In the rows, zero is written as 128.
One turn moves every row onto another: examples first, then more rows asked
j358: [158 140 120 163  87 132 103  88 134 114 107 140 110 150 112 132 116 141
 138  76 134 130 133 135 152 139 110  86 140]
j897: [150 132 148 138 119 146  75 118  93 124  81 158 120 126 137 117 128 142
 124  83 164 139 156 116 103 120 138 116 157]
j113: [156  96 133 119 112 139 107  98 106 134 103 111 124 120 150 152 161 153
 135 106 101 133 138 142 154 148 126 130 160]
j310: [127 128 114 167 132 130 134  87 126 127 152 126 115 117 143  87 134 157
 160 128 141 130 141 143 135 102 144 119 140]
j714: [119  89 115 133 139 143 143 103 157 122  76 115 103 136 132 139 116 132
 131 131 131 121 117 122 137 129 101 114 160]
j718: [108  98 124 131 133 147 144 104 148 129  67 120 114 138 142 139 117 135
 126 143 138 108 124 123 130 128 103 115 160]
j12: [147 134 144 138 122 134  77 144 103 115  85 161 119 132 133 108 124 133
 124  81 154 128 150 125 114 109 141 110 161]
j663: [154 126 137 140 121 136  88 118 101 119  69 151 118 141 138 124 119 150
 116  80 170 144 150 110  98 120 135 120 159]
j40: [111  92 118 131 137 137 140 100 155 130  68 129 112 132 133 144 111 127
 119 130 129 114 128 122 127 140 106 127 167]
j694: [126 126 119 169 141 112 138  96 118 121 145 122 107 121 149 105 141 162
 166 129 144 119 152 147 129 117 152 120 149]
j158: [105 105 119 130 122 143 138 103 155 127  68 129 120 135 145 148 121 120
 115 134 131 111 124 130 130 148 127 109 152]
j275: [138 117 107 157 129 133 128  87 116 125 144 128 121 114 158  92 139 159
 155 122 150 143 147 142 138  94 152 114 140]
j932: [145 114 115 159  99 127  92  92  93 172 114 137 127 109 118 151 110 135
 144 107 108  99 126 130 140 145 137 130 141]
j207: [127 125 138 149 100 112 105  92 107 177 108 140 131 124 127 119 108 139
 144  75  99 105 128 121 159 133 120 115 146]
j328: [150 123 151 141 127 139  77 122 101 113  75 147 122 137 136 108 121 148
 107  89 158 135 154 120  99 115 138 114 152]
j51: [133 107 138 170  97 101 102  84  98 169 111 152  96 114 117 132 112 145
 122  95 108 110 127 145 150 130 130 126 168]
j65: [146 117  99 174 104 120 139 111 105 141 100 159 129 147 146 135 104 158
 142 101 119 130 138 148 149 100 142 150 184]
j261: [128 123 102 167 139 127 125  85 118 116 144 128 115 115 151  92 137 157
 157 130 146 125 155 134 130  98 146 109 145]

j51 -> j207
j694 -> j12
And these:
j40 -> j310
j663 -> j714
j113 -> j65
j718 -> j261

One turn moves every row onto another: examples first, then more rows asked
j751: [155 113 144 153 108 103 149 144 151 172 116 139 133 108]
j598: [165 122 127 143 140  89 136 131 152 151 154 133 128 103]
j983: [ 75  93 160 137 105 129 151 121 136 144 158 131 149 106]
j830: [142 121 122 162 124 111 159 125 163 150 130  96 142 114]
j143: [ 88 128 126 138 130 119 122 122 140 126 185 122 137 107]
j757: [132 123 156 165 117 122  99 113 160 174 154 143 136 133]
j2: [111 152 158 152 130 125 127 127 156 184 163 158 156 102]
j260: [110 104 152 138 127 129 138 137 133 129 180 176 133 100]
j508: [170 113 122 155 121 108 131 134 162 137 151 131 120  96]
j183: [ 80 135 144 140 114 129 117 119 135 128 174 139 128  97]
j535: [104 153 159 149 128 120 124 116 158 183 162 143 157 100]
j493: [ 98 133 130 135 118 128 136 119 152 125 186 122 135  78]
j684: [125 112 129 159 124  95 139 131 157 156 119  98 149 107]
j194: [132 117 161 159 108 124 111 116 158 183 155 148 139 139]
j867: [ 72 118 152 141 100 142 139 132 133 144 164 142 138 108]
j88: [ 81 105 151 144 100 142 156 131 149 134 157 130 149  79]
j776: [121 121 153 165 111 127 106 118 161 182 149 136 143 139]
j135: [158 101 146 156 114 115 175 129 156 159 127 129 138 107]
j747: [ 79 105 153 152 111 148 154 121 142 123 158 133 144  99]
j157: [107 115 148 140 122 149 160 129 139 125 185 161 131 106]
j612: [ 98 128 140 140 126 132 140 105 142 116 184 127 131  95]
j755: [142 125 130 151 108  96 143 130 156 173 121 105 135 112]
j717: [169 122 127 160 136 109 149 132 159 139 139 132 129 103]
j504: [102 143 168 155 124 126 127 123 157 184 150 154 159 100]
j334: [160 134 123 153 123  98 135 141 154 165 135 131 125 111]
j337: [147  94 142 148 117 109 167 152 150 171 130 143 143 117]
j96: [ 95 124 153 132 109 136 134 127 130 140 184 164 123 103]
j103: [113 114 142 136 116 143 154 145 147 133 184 164 135  84]
j77: [134 107 116 160 106 112 140 133 169 148 134  92 139 107]
j500: [156  87 141 150  98 120 164 141 162 159 138 133 133 106]

j77 -> j88
j747 -> j135
j867 -> j751
And these:
j776 -> j504
j337 -> j260

